In the rows, zero is written as 128.
Rotation paths and how fast each direction turns (degrees per step):
Each turn is a multiple of 5 degrees from 10 to 175, or 0.
Each row of a path follows its step; steps can be skipped.
Rotation 1:
step 0: [118 132 134 121 132 120 125 127 139 129 131 128 133 129 121 128 139 127
 118 141 127 136 128 130 133 124 127 135 134 129 129 126 120 122 120 123
 118 122 136 124 118 128 137 124 115 126 125 135 135 125 128]
step 2: [120 125 119 130 131 126 130 136 126 136 136 125 139 146 137 129 124 119
 127 126 132 132 127 127 122 123 137 130 125 128 126 125 121 128 122 125
 135 121 126 126 121 129 128 116 114 127 123 134 119 126 123]
step 3: [123 126 128 125 123 125 132 129 131 119 132 139 124 132 135 126 130 135
 116 123 125 136 130 140 123 125 125 138 129 127 138 119 126 121 129 137
 123 118 132 131 125 123 143 141 129 127 127 122 133 124 122]
step 4: [129 129 132 127 120 122 121 133 125 132 132 117 134 133 124 129 131 126
 132 119 138 128 127 124 131 119 133 130 132 128 123 121 136 132 128 133
 134 122 144 119 115 128 115 132 128 131 132 120 131 128 117]
step 5: [124 138 124 134 119 123 135 124 131 126 138 129 132 141 134 129 126 131
 135 119 127 135 133 134 123 111 126 122 127 135 125 127 125 122 125 117
 127 130 116 134 128 116 131 128 134 132 123 131 130 129 121]
step 6: [130 119 124 124 133 127 125 122 130 132 133 129 125 133 134 129 136 131
 124 127 134 131 126 135 135 132 123 132 130 127 123 116 129 127 126 129
 112 127 128 113 127 123 128 127 121 119 120 117 138 140 117]
step 7: [121 131 140 137 121 114 121 126 136 122 130 118 138 124 124 128 133 130
 121 118 134 120 135 134 121 121 134 136 139 127 122 136 132 129 125 123
 120 129 129 122 125 126 132 128 133 129 133 136 131 127 129]
step 8: [121 136 143 131 132 126 142 126 128 132 130 137 123 137 138 132 128 124
 131 127 134 141 123 132 128 129 130 124 126 128 113 133 125 127 133 124
 122 130 128 125 127 123 116 124 118 124 124 130 125 125 119]
step 9: [132 130 120 117 132 120 124 132 134 132 134 133 135 138 128 119 131 128
 113 121 139 129 134 139 127 136 131 132 133 131 127 125 133 126 121 126
 122 121 125 130 136 137 135 132 120 131 121 138 125 131 126]
step 10: [120 135 139 134 124 120 125 116 121 134 126 124 128 127 126 127 126 129
 117 124 134 132 131 126 119 129 125 139 130 122 133 129 126 129 129 135
 135 129 134 123 125 118 132 131 116 130 130 118 122 116 115]
[130 126 125 128 131 128 128 127 128 127 128 129 126 129 131 128 131 133
 127 129 130 127 130 127 126 128 126 125 126 128 126 126 128 129 128 127
 128 126 128 129 128 127 132 127 126 128 128 129 123 130 128] => 110
[133 128 127 128 129 127 124 129 127 125 123 131 130 128 126 128 128 129
 126 128 127 131 130 129 127 129 128 129 126 131 128 129 127 125 128 129
 126 128 130 128 127 130 129 127 126 127 126 126 131 130 127] => 120
[127 132 130 129 132 129 126 126 129 128 128 128 130 130 128 131 131 130
 129 130 129 125 128 130 127 130 127 128 129 128 125 131 130 128 128 127
 124 132 128 128 130 128 127 128 131 127 129 127 129 132 127] => 40
[126 130 124 128 129 132 129 126 126 126 129 129 129 129 129 126 128 126
 125 129 130 128 128 132 129 131 130 130 128 130 132 124 128 129 127 127
 128 129 124 128 128 129 128 126 128 127 126 126 129 129 129] => 110
Rotation 2:
step 0: [138 130 131 127 129 125 120 129 124 131 125 130 142 133 125 127 136 120
 114 133 125 124 133 120 133 122 132 135 131 124 135 141 139 127 121 118
 142 134 142 135 131 138 133 137 126 132 129 120 131 135 127]
step 1: [141 136 134 140 133 129 132 127 121 132 123 132 127 138 112 133 125 127
 124 136 118 129 116 118 123 131 130 131 135 118 134 137 137 125 140 118
 129 132 130 127 133 127 123 131 116 136 134 124 127 128 134]
step 2: [132 129 129 127 131 136 137 130 127 129 120 131 123 137 106 131 131 133
 122 121 139 129 128 114 123 126 124 124 130 126 120 124 130 134 138 124
 127 121 136 123 135 122 121 145 121 120 130 134 120 136 124]
step 5: [134 137 134 136 129 115 139 118 121 139 126 132 141 140 129 120 136 137
 128 137 129 133 125 132 124 126 121 125 123 125 132 125 131 127 126 125
 137 126 131 124 136 127 123 140 142 122 134 130 128 123 116]
step 6: [126 125 124 136 129 124 129 120 134 127 131 133 135 138 114 134 125 137
 123 136 136 121 128 132 127 128 116 132 125 123 120 142 144 132 118 117
 130 133 132 118 129 126 138 132 134 127 138 129 136 128 121]
step 7: [134 125 121 127 129 129 119 129 128 126 131 126 126 129 128 139 135 120
 121 129 133 111 116 125 120 134 122 131 130 119 133 136 140 119 128 121
 135 123 146 127 127 128 135 147 126 127 134 127 131 127 130]
step 8: [132 125 135 140 145 138 132 129 124 141 118 122 128 131 119 133 135 116
 122 125 126 120 119 118 120 142 127 132 134 128 134 125 129 122 129 130
 140 131 127 121 130 128 122 135 130 134 136 137 127 124 130]
step 9: [130 126 143 135 136 133 138 134 134 136 124 127 121 126 115 132 128 124
 127 122 133 128 128 125 132 117 123 123 117 111 129 121 130 135 122 132
 137 135 130 123 130 119 122 133 122 115 136 139 127 128 126]
step 10: [123 138 136 130 120 115 129 127 127 128 135 130 136 120 115 127 135 120
 120 112 127 123 120 137 131 127 116 122 124 124 129 133 119 138 125 129
 129 132 145 127 129 119 130 130 126 122 135 137 125 125 126]
step 11: [130 127 138 137 127 124 132 146 119 129 125 136 148 131 129 118 131 134
 123 121 134 115 121 134 119 132 120 126 127 129 136 140 128 123 123 129
 130 122 135 132 136 123 134 120 130 129 133 133 129 129 123]
[129 129 132 131 127 130 131 130 126 128 128 127 128 130 130 124 128 128
 132 130 127 126 126 127 123 129 127 130 131 129 125 127 129 130 129 130
 126 125 127 127 128 129 126 129 130 129 128 128 126 129 128] => 110
[127 128 130 127 130 123 126 130 128 125 127 130 126 130 128 131 131 131
 128 130 127 128 128 128 126 127 130 128 131 130 129 131 131 126 127 127
 125 127 130 125 129 128 128 128 127 130 129 127 128 129 126] => 65
[129 126 127 126 130 129 128 129 128 129 127 128 123 130 128 132 124 126
 124 129 128 128 127 127 128 132 127 128 131 128 127 130 128 130 128 129
 128 127 126 128 127 126 125 132 127 127 126 127 128 131 129] => 60
Rotation 3:
step 0: [123 127 121 130 124 118 121 124 132 135 130 141 127 123 131 135 125 127
 124 135 126 128 124 124 131 125 122 118 136 127 120 128 123 125 135 119
 127 135 135 124 119 141 133 129 118 128 131 140 135 112 135]
step 1: [123 119 122 128 129 130 126 130 140 128 130 134 116 131 135 121 131 126
 129 145 128 127 119 125 127 133 122 130 122 124 122 131 133 132 112 129
 137 123 127 129 134 132 136 131 119 137 122 118 131 122 119]
step 2: [116 123 111 128 119 117 128 124 131 129 118 128 122 130 138 126 134 140
 127 123 128 133 132 128 132 128 116 132 131 126 127 134 130 138 129 126
 128 120 133 117 123 124 126 125 134 130 144 125 122 130 132]
step 3: [131 137 124 122 123 118 131 124 114 138 124 134 117 135 123 140 131 130
 127 133 128 124 120 120 124 137 133 122 132 114 125 133 128 131 123 131
 133 132 131 137 129 116 125 126 127 133 132 132 121 121 120]
step 4: [125 114 124 110 120 121 118 132 129 128 134 123 120 127 126 130 127 138
 132 120 120 121 124 134 122 116 120 139 124 122 129 122 124 122 124 129
 125 129 133 128 130 121 127 123 129 130 119 134 130 122 119]
step 6: [117 127 125 124 131 122 135 130 135 131 124 130 127 126 124 121 122 127
 132 135 126 142 131 127 113 137 120 128 115 121 124 125 125 128 127 124
 124 137 131 138 124 121 143 129 118 135 125 136 127 133 124]
step 8: [129 128 119 111 140 125 122 123 121 131 124 125 121 127 114 131 135 134
 116 130 134 137 135 125 121 133 129 130 133 126 130 125 127 133 121 132
 130 124 118 135 126 126 122 133 124 121 134 127 124 141 129]
step 9: [137 127 140 119 116 128 127 138 126 143 125 124 126 129 123 140 121 135
 131 120 128 133 133 117 121 126 121 133 125 128 127 132 124 120 131 126
 118 135 123 122 124 125 124 135 125 134 123 119 123 133 125]
step 10: [127 112 137 122 138 134 124 133 125 128 135 133 133 126 124 130 124 131
 120 120 125 116 134 128 128 134 125 120 130 134 127 118 121 131 124 135
 131 145 126 125 126 123 126 119 116 130 136 126 129 126 133]
step 11: [119 115 124 131 133 130 130 134 125 131 124 126 122 117 117 124 119 127
 126 131 137 142 119 124 135 131 130 128 125 133 120 123 117 113 133 118
 125 132 121 127 130 132 137 132 124 121 133 123 131 128 127]
[127 128 129 125 128 127 130 128 128 128 126 135 127 126 126 126 131 128
 127 125 129 128 127 126 129 129 130 128 129 130 125 128 129 129 131 127
 132 128 127 130 128 128 127 129 129 126 129 132 130 130 130] => 135
[127 128 131 129 126 126 129 131 125 131 128 128 130 128 130 127 131 128
 126 127 127 126 129 130 131 125 124 130 128 127 132 127 128 132 131 124
 127 128 128 127 128 128 128 129 129 129 129 127 131 127 128] => 145
[127 129 128 127 129 128 130 126 124 131 126 124 127 128 127 128 126 127
 127 127 126 132 128 127 131 126 129 127 130 129 128 127 128 129 126 128
 128 127 128 129 126 131 132 129 130 127 131 130 126 128 131] => 125
[125 130 127 125 127 126 127 130 128 125 132 126 128 124 131 125 127 128
 129 127 126 124 130 126 130 128 129 129 128 129 128 130 127 129 126 131
 128 130 129 124 128 128 128 129 128 128 129 128 126 130 131] => 135
[128 127 126 125 129 129 130 129 127 124 127 127 128 129 130 128 129 126
 126 128 128 129 130 129 129 127 129 128 127 125 131 125 127 131 126 129
 133 130 128 133 128 127 129 127 124 129 125 126 128 130 128] => 160
Rotation 4:
step 0: [143 119 140 129 117 129 126 134 122 122 120 139 135 128 133 133 138 120
 134 125 123 119 122 139 127 131 135 133 124 124 128 140 136 128 127 125
 124 122 130 125 122 129 118 118 130 127 128 128 123 132 129]
step 1: [127 122 136 139 138 124 138 126 126 126 121 127 127 134 122 134 131 124
 137 127 133 139 128 134 130 131 119 123 124 117 137 122 125 125 134 134
 123 135 127 130 134 123 127 114 115 141 129 131 135 125 132]
step 2: [116 139 120 138 125 130 134 122 120 122 123 128 121 124 120 127 133 134
 124 123 126 133 125 131 148 116 129 128 135 127 125 130 130 132 131 134
 142 120 122 138 127 128 127 128 132 134 126 124 119 122 130]
step 4: [131 132 130 135 124 125 129 141 115 132 115 132 137 122 131 141 130 126
 122 130 125 131 129 120 119 126 129 126 126 127 142 127 122 114 126 134
 118 129 128 122 113 122 133 131 120 129 131 122 130 130 126]
step 5: [126 123 124 134 136 126 137 125 126 120 130 132 125 129 139 135 130 139
 135 117 118 125 125 121 134 119 131 137 131 118 136 137 134 135 131 137
 117 131 128 128 133 140 124 123 123 130 127 131 128 128 117]
step 6: [131 128 137 139 129 135 135 127 133 131 132 133 125 140 130 134 129 120
 142 136 129 129 129 137 139 126 134 125 122 127 123 129 128 127 129 139
 133 122 127 124 125 140 131 120 138 124 134 124 120 122 143]
step 7: [131 139 129 126 138 133 119 132 123 134 118 126 119 126 129 131 137 128
 135 125 127 144 133 123 131 129 115 124 128 126 138 125 129 126 131 125
 138 119 138 138 127 123 137 128 123 124 123 133 132 129 141]
step 8: [135 126 124 128 125 119 128 137 120 115 126 116 133 123 125 125 135 129
 131 125 116 126 129 126 138 126 139 128 128 134 142 141 130 126 125 123
 141 129 128 127 117 128 121 130 126 128 117 123 125 125 121]
step 9: [126 120 131 127 133 120 137 123 132 124 129 130 122 136 129 134 124 120
 128 149 125 128 127 139 126 132 120 134 132 123 141 141 127 126 137 129
 119 131 125 124 115 134 132 131 124 135 133 130 126 127 123]
step 10: [122 132 134 136 131 131 129 126 113 140 131 143 115 127 122 132 138 115
 128 120 124 129 127 126 132 116 121 129 124 128 124 128 129 127 123 134
 115 119 128 131 125 128 130 132 123 128 128 119 121 124 122]
[129 124 127 131 125 128 129 131 131 129 127 129 128 127 127 127 128 130
 128 130 130 126 125 127 125 125 127 129 127 126 132 132 125 128 127 127
 127 128 129 129 127 127 127 126 128 128 125 131 128 128 126] => 85
